One vector is turned by the same rotation once a step. Each row is the vector after some number of steps, and that number follows the row.
The counts run from 0 to 316.
[117 120 114 110  96 130 117 150 188 108 151 143  93  97 153  87 118 189
 160 125 161 167 178 142 156 110 122 139 137 121 145 133 140] => 295
[168  84 137 112 160 135  97 122 154 156 107 127 122 111 118 154 122 173
 188 119 119 142  91 150 136  86 127 136 166 142 154 111 160] => 174
[109 165  96 154 135 100 124 109 125  99 117 115 158 137  82 114 156 137
 150 124 147 147 156 161 134 138  75 134 169  91  80 156 149] => 22
[190 152 156 142 157 130  79 131 102 146  90 116 110 114 102 183 125 141
 126 121 133 151  90 135 146 109 147 129 144 117 183  87 137] => 249
[ 65 135 117 129  91 113 123 118 130  90 129 157 159 133 103 118 159  95
 132 120 128 130 146 152  94 108  83 110 138 106  55 117 149] => 30
[130 110 111 116 138 101 115 110 155 158 145 152 155  89 135 109 126 169
 207 108 168 167 144 142 134 109 111 130 149 117  83 105 146] => 99
[174 133 170 112 128 143 111 163 129 136 102 104  80  97 109 123 108 129
  77 130 162 116 105  90 126 157 161 119 126 130 184 121 126] => 244
[122 119 121 143 169  85 111 105 103 178 140 105 158  79  77 116 110 154
 149 111 128 111 113 137 123 142 121 133 159 133  82 135 159] => 90
[132 132 133 108  78 166 150 166 193  87 117 145 118 144 130 137 133 181
 133 150 144 159 188 126 127 158 103 126 119 130 150 133 125] => 303
[173 111 172 108 140 142 106 147 173 152 107  93 107 112 112 125 115 172
 173 117 171 141 128 117 166 158 143 132 132 150 134 123 131] => 176
[138 110 114 121 174 139 108 142 139 149 165 126 153  92 145  69  93 166
 175 124 107 136 154 119 151 109 176 130 173 147 109 137 147] => 93
[145 114 103 144 135 132 106 127 123 141  89 136  86 121 102 126 117 149
  71 136 135 136  71 159  99  98 131 145 171 119 176 113 159] => 247
[101 152 120 172 161 130 142 116  81 158 152  83 124  74 128 108 142 154
 146 131 108 121 112 133 126 108 168 140 146 111 117 171 164] => 88
[123 186  92 141 127  87 115 143  85 117  93 107  81 110 127 131 134 109
  96 134 157 164 113 115 142 121 127 130 158  86 178 157 148] => 130
[112 129 139  88  97  87 115 131 156 124  94 124 109 123 108 166 153 140
 184 114 182 160 151 128 138 143  79 121 118 115 115 123 156] => 299
[112 153 121 174 157 144 153 129  96 172 169 113 122  77 143  80 129 172
 112 130 129 138 124 124 113 121 184 146 135 110 114 148 144] => 87
[163 122 166 101 126  96 126 145 112 131 119 130 106  76  78 174 148 118
 108 123 173 128  98 108  74 125 112 103 160 107 150 123 137] => 48
[ 91 148 131 173 115 167 146 122 112 163 132 129 147 129 120  96 103 158
  63 124 102 114 108 131 117 179 152 133  81 143 107 101 133] => 78
[125 104 147  63 103 118 137 163 143  98 147 148 129  91 110 100  97  99
  83 130 152  95 122  83  86 133 139  99 142 142 134 121 140] => 43
[130 184 114 163 137 129 108 156 137 113 154 138 123 120 152  71 122 165
 136 134 150 181 202 127 160 139 149 139 147 104 118 130 121] => 19
[127 114 131 106  99 111 120 131 167 111  96 111 104 131  93 163 174 152
 180 130 150 153 165 161 111 131  78 126 154 125 114 154 167] => 298
[123 146 130 131 104 146 148 126 155  95 137 155 137 124 131 114 187 139
 144 138 168 158 143 155  83  88  95 120 157  85  86 129 132] => 222
[104 138 157  91  94 147 169 153 152  82 146 134 159 119  97 102 131 120
 107 135 149 100 160  96  97 163 107  93 113 128  93 148 113] => 35
[120 159 136 132 145 160 154 133  91 152  99 127 180 169 153 145 117 121
 146 140 123 130  75  79 152 172 165 124  81 142 118 118 125] => 75
[108 153 171 124 135 162 177 107  92 121 122 111 167 101 116 158 164 121
 128 127 121  91  65 116  98  92 141 106 111 117  97 139 138] => 156
[123 133 129 131 165  81 102 114 109 179 165 113 156  69  97 106  81 162
 159  92 144 131 120 131 152 134 130 124 133 137  90 106 146] => 91
[118 126 160 110  80 167 167 125 149  80 113 135 124 126 104 150 182 129
 102 144 140 114 121 131  58 118 105 112 127 110 107 139 139] => 230
[ 95 158 135 188 116 157 137 127  84 163 134 137 129 116 140 112 126 146
  87 129  81 130 104 132 121 135 181 135  77 124 114  96 151] => 79
[163 152 125 129 127 137  98 179 105  96 129 131 108 120 116 128  93 124
  87 146  92 140 180  95 122 137 156 102 166 135 194 126 140] => 127
[120 168 148 191 123 183 102 129 133 120  96 115 135 171 149 109 131 151
 118 124  96 152 131 150 163 134 178 148 102 133  96  99 128] => 262
[134 104 156 138 147 177 169 132 134 140 160 117 120  76 105 102 145 153
  90 147 123  95  89 122  72 110 168 124 153 128 119 146 145] => 162
[ 71 171  73 137 122  98 165 122  67 162 122 118 145 123 126 160 129 137
 126 126  99 143 113 105 133 162 121 129  96 109 146 160 166] => 198
[129 173 116 160 126  89 103 117 124 116 154 156 124  92 113 102 145 138
 135 114 156 173 170 160 113  90 112 126 166  78  85 113 140] => 214
[144 130 148 106 146  89 126 126 135 140 138  95 119  67 100 162 143 174
 206 105 165 150 151 128 151 118  97 130 157 116 126 156 149] => 291
[128 166  85 128 161  87  89 137  95 120 124 110 167 125 103 130  85 141
 163 105 110 146 154 122 187 133 108 124 163 133 135 146 141] => 16
